Here are some points, each followed by its number:
[-24  14  27   4   4 -21 -30   9  35  15 -16  31  -9 -26 -22  -2] 0
[-29  26 -19  22  -1  15  15 -28 -47   6   2 -11 -19  -2 -16 -26] 1
[ 23  -4  10 -11  -2  27  36 -34 -45 -17 -36   7  12 -16  45  -4] 2
[ 36 -11  55 -27  -1 -18 -58 -41  17  26  20 -26  12  98  49   0] 3
[ -6  17  16 -28  21  29 -14 -16 -33  14  11  32 -20  25  10 -15] 4
[ -6  26   1  24 -42   9  14  12  37  23  32 -12  18  18 -11  17] 5
[ 31 -22 -46  47   2 -36 -36 -16  54  34  20   2 -32  53  19  52] 6
[ 16 -31   1 -45 -16 -72 -31  29  47  53 -45  28   5  49 -21 -21] 7
[-33  22 -14  -7 -51  51  -1 -11 -55  15   9  -1  17  65 -31 -62] 8
[  4 -23 -16 -20   0 -47  14   7  43 -29 -10  23  26 -22   3   9] 9
[ -27  -32  -33   -6  -42 -100  -45  -33   45   -9   18  -22   34  -31  -33   24] 10
[  5  37 -82  33  18  57   9  38 -31  24  14 -40 -78  91 -85 -42] 11
[ 13  -2  12  24 -37 -17 -14 -32   6 -13  12 -58  10 -10 -19  26] 12
[ 41  -9 -42  87  -2  85 101  22 -13 -45  -9 -11  33 -15  63  -7] 13
[-13  16  37   7 -28  -2   0  11  -9 -30  38 -12 -13 -19  -7  24] 14
[-44 -11   0  49 -45   6  18  12  33  42  -6  -3  28 -34  -1 -14] 15
[-15   3  51 -23  37  27 -25 -31 -41  15   8  38  -2   8   5   7] 16
[ -8   1 -29  16 -34   6 -36   3  65  55  -3  -3 -32 -55  -4  67] 17
[ 12   0  27 -45  35  -1  -5 -21  17  20 -21   9 -18 -31   7  47] 18
[-10  24  35 -37  43   8  -6 -45 -13  25   5  33 -29  12  41 -33] 19
[-18  47 -31  26 -16  30  20  -9 -60  -4  28 -18 -23   6  -8 -51] 20
[-12 -18 -21  -2  14  16  -5  18 -14   3  16   3   5  52  20 -43] 21
[  7  16  -6  -4 -18  31  26  17  20  14   9 -18  -6 -29 -22 -82] 22
[ 12  44  28   7 -58  33   6  19  12  25   9 -36  23  13 -33 -26] 23
[ 14 -27  24  47   0  36  13  19 -48  -1  15 -14   0  58 -18 -42] 24
[ 32  33  14  50 -13  50  27 -14 -54 -17  19 -23   5 -17  17 -21] 25
[ 51  21  43 -21 -19 -40  -5  -5  30 -10 -13  14  28 -33  17  22] 26
[-49 122  36  65 -50  14  21 -87 -24 -37  69 -60 -48 -36 -13 -21] 27
[-22  19  43 -92 122   7 -13 -39 -44  32 -14  91  -1  37  45  -3] 28
[ 31   2 -22 -61  10 -16  10 -30  30  -2 -43  18   9 -36  12  36] 29
[ 94 -58  29 -46  -2 -21 -41  42  66  49  27  56 -18  49  38  59] 30
[-13  -5  19 -10 -17  -6  -8   5 -39  -4  11  23   2 -10 -12  -5] 31
[ 25   4 -55  14   2  -8   8  48  68 -16  -9  59  25 -16   4  28] 32
[  8  22  16 -42  17  -8   2  -7   3   5 -28   2  -4 -27 -16  30] 33
[-40  96   1 -83  15  -7  18 -65   1  15  18   3  -2 -13 -50 -31] 34
[ 16  35   9 -47  60  21  60 -22  21  -1 -14   1 -38   6 -34   2] 35
New points follow, each followed by the numbers of its three nearest points above by angle, smallest number first.
[ 19  -1 -69 -20 -20  43  10  30  24   1   2 -42  -4  17 -65  -8] 11 22 23
[  2  -1  -8  24 -11   5  17  13  30 -34   2  -3  17   3  18  -5] 9 13 32
[-54  21 -47  53 -41  96  75  15   0 -28 -45 -32  30 -22  52  -1] 13 15 25
[-14 -46  16 -14  71 -62   2   3 -23  -6  21  66  50  -6  52 -50] 9 19 28
[ 13 -10 -47   9 -20  30  25  31   9 -25 -17 -54  -3  17  -3   8] 11 13 23
[ 20  -5 -32 -38 -29 -22 -30   4   4  13  -1 -30  19  -6   4  -1] 7 10 29
[ 42 -51  48  34  12  40 -16  19 -71 -21  27 -47 -26  51  -3 -37] 21 24 25
[ 13  -1  -3 -26 -17 -26 -26  -1  12  -2   8  27  23 -17  15  15] 9 26 29
[ 34   3  11 -37 -11  21  45 -40 -27 -27 -36   3  14  -2  30  12] 2 13 29
[-22  24 -20 -15  -3  17 -10  -4 -39  -7 -14  13  33 -39  48   0] 2 25 31
[ 13  17  -5  29   7  35  15  32  46   4  -7   4 -21  11 -13  30] 5 17 32
[ -8 -19 -28   1  28  -2  -5   5  26   4   3   0 -24  14 -26 -11] 6 11 21
[  8  18  50 -14   7  37  13   2  12   9  20 -19  -6  15 -13   6] 14 23 35
[-42  11  42  -2  54 -14  18  -6   6   7 -31   6  -7  -4  -8 -16] 19 28 35
[ -6 -16 -41 -10  59 -37  12  12  48  18   2  -5 -30  20 -71 -53] 7 11 35
[  6 -25 -17 -20  42 -12  -9  -5  22  20  10  -7  -5  25 -34 -13] 7 11 35
[ -6  24  -1  18   6   0  -8  18  29  20  18  11 -24 -16 -39  -7] 0 17 22
[-21   4 -38 -67 -16 -37 -47 -25  -1  35  -7 -21   0  -5 -56 -62] 7 10 34
[-26  62  15 -55 -26 -48 -52 -40 -55  62  14 -46 -43   6 -74 -76] 1 8 34
[ 48 -30 -32  54   7  39  12  37 -66 -35   3  57   9   1  24   2] 13 24 25
[-42  -1 -16 -43   5 -56  -9 -16  -2   7   2  44  38  25  -3 -28] 7 9 28
[-40  22  43 -62 -41 -39   9 -23 -14 -14 -32  -9  33 -32 -21 -22] 31 33 34
[-11  -4  10  -8  23  39  56  40 -13 -10 -29  37  11   4  20  20] 2 13 28
[-37  -7   1  10  22 -19  38   6   4 -26 -11  39  29 -17  11 -15] 9 13 32
[-19 -20 -32  27  30 -66 -36  -2   2   2 -30 -14   4 -27  21  12] 6 9 10
[ 17 -26  21 -18  56 -62 -15  -4 -36  -9  24  47  21  -5  20 -24] 16 19 28
[ 13  10   1  38 -30   2  -9   2  54 -10  -5 -36 -14 -41 -13  24] 5 12 17
[-18  -3  22  -5 -25 -41 -37 -30  -5   2 -14 -11  19 -44  22  23] 10 12 26
[ -1 -36  17  19   4  44  -4  -4 -37  -2  18  -9   5  26   7 -30] 8 21 24
[ 26 -26 -35  41  21 -12 -45  18  43  25  -5 -17 -56  24  25  33] 6 17 30
[  4 -24 -38  33  24 -77 -27 -11   8 -14 -14  10   3 -36  16   4] 6 9 10
[ 27   4 -25  10  -9  16  37 -11   0 -15   8 -18  10  25 -12  -1] 11 13 25
[ 54 -17  52 -50 -33 -54 -29 -10  50 -62 -19  16  69  10  42  -1] 3 9 26
[-32 -28  -7 -18  -4 -70  -6  -1  41  42  33  27  18  18  -6 -23] 7 9 10
[ 10 -15   7 -25  76 -26 -22 -25   3  21 -16  41 -29  20 -44 -38] 19 28 35
[ -6   6   3 -33 -32 -26 -22  11  13  10   6  56  43 -18  21  40] 9 26 32
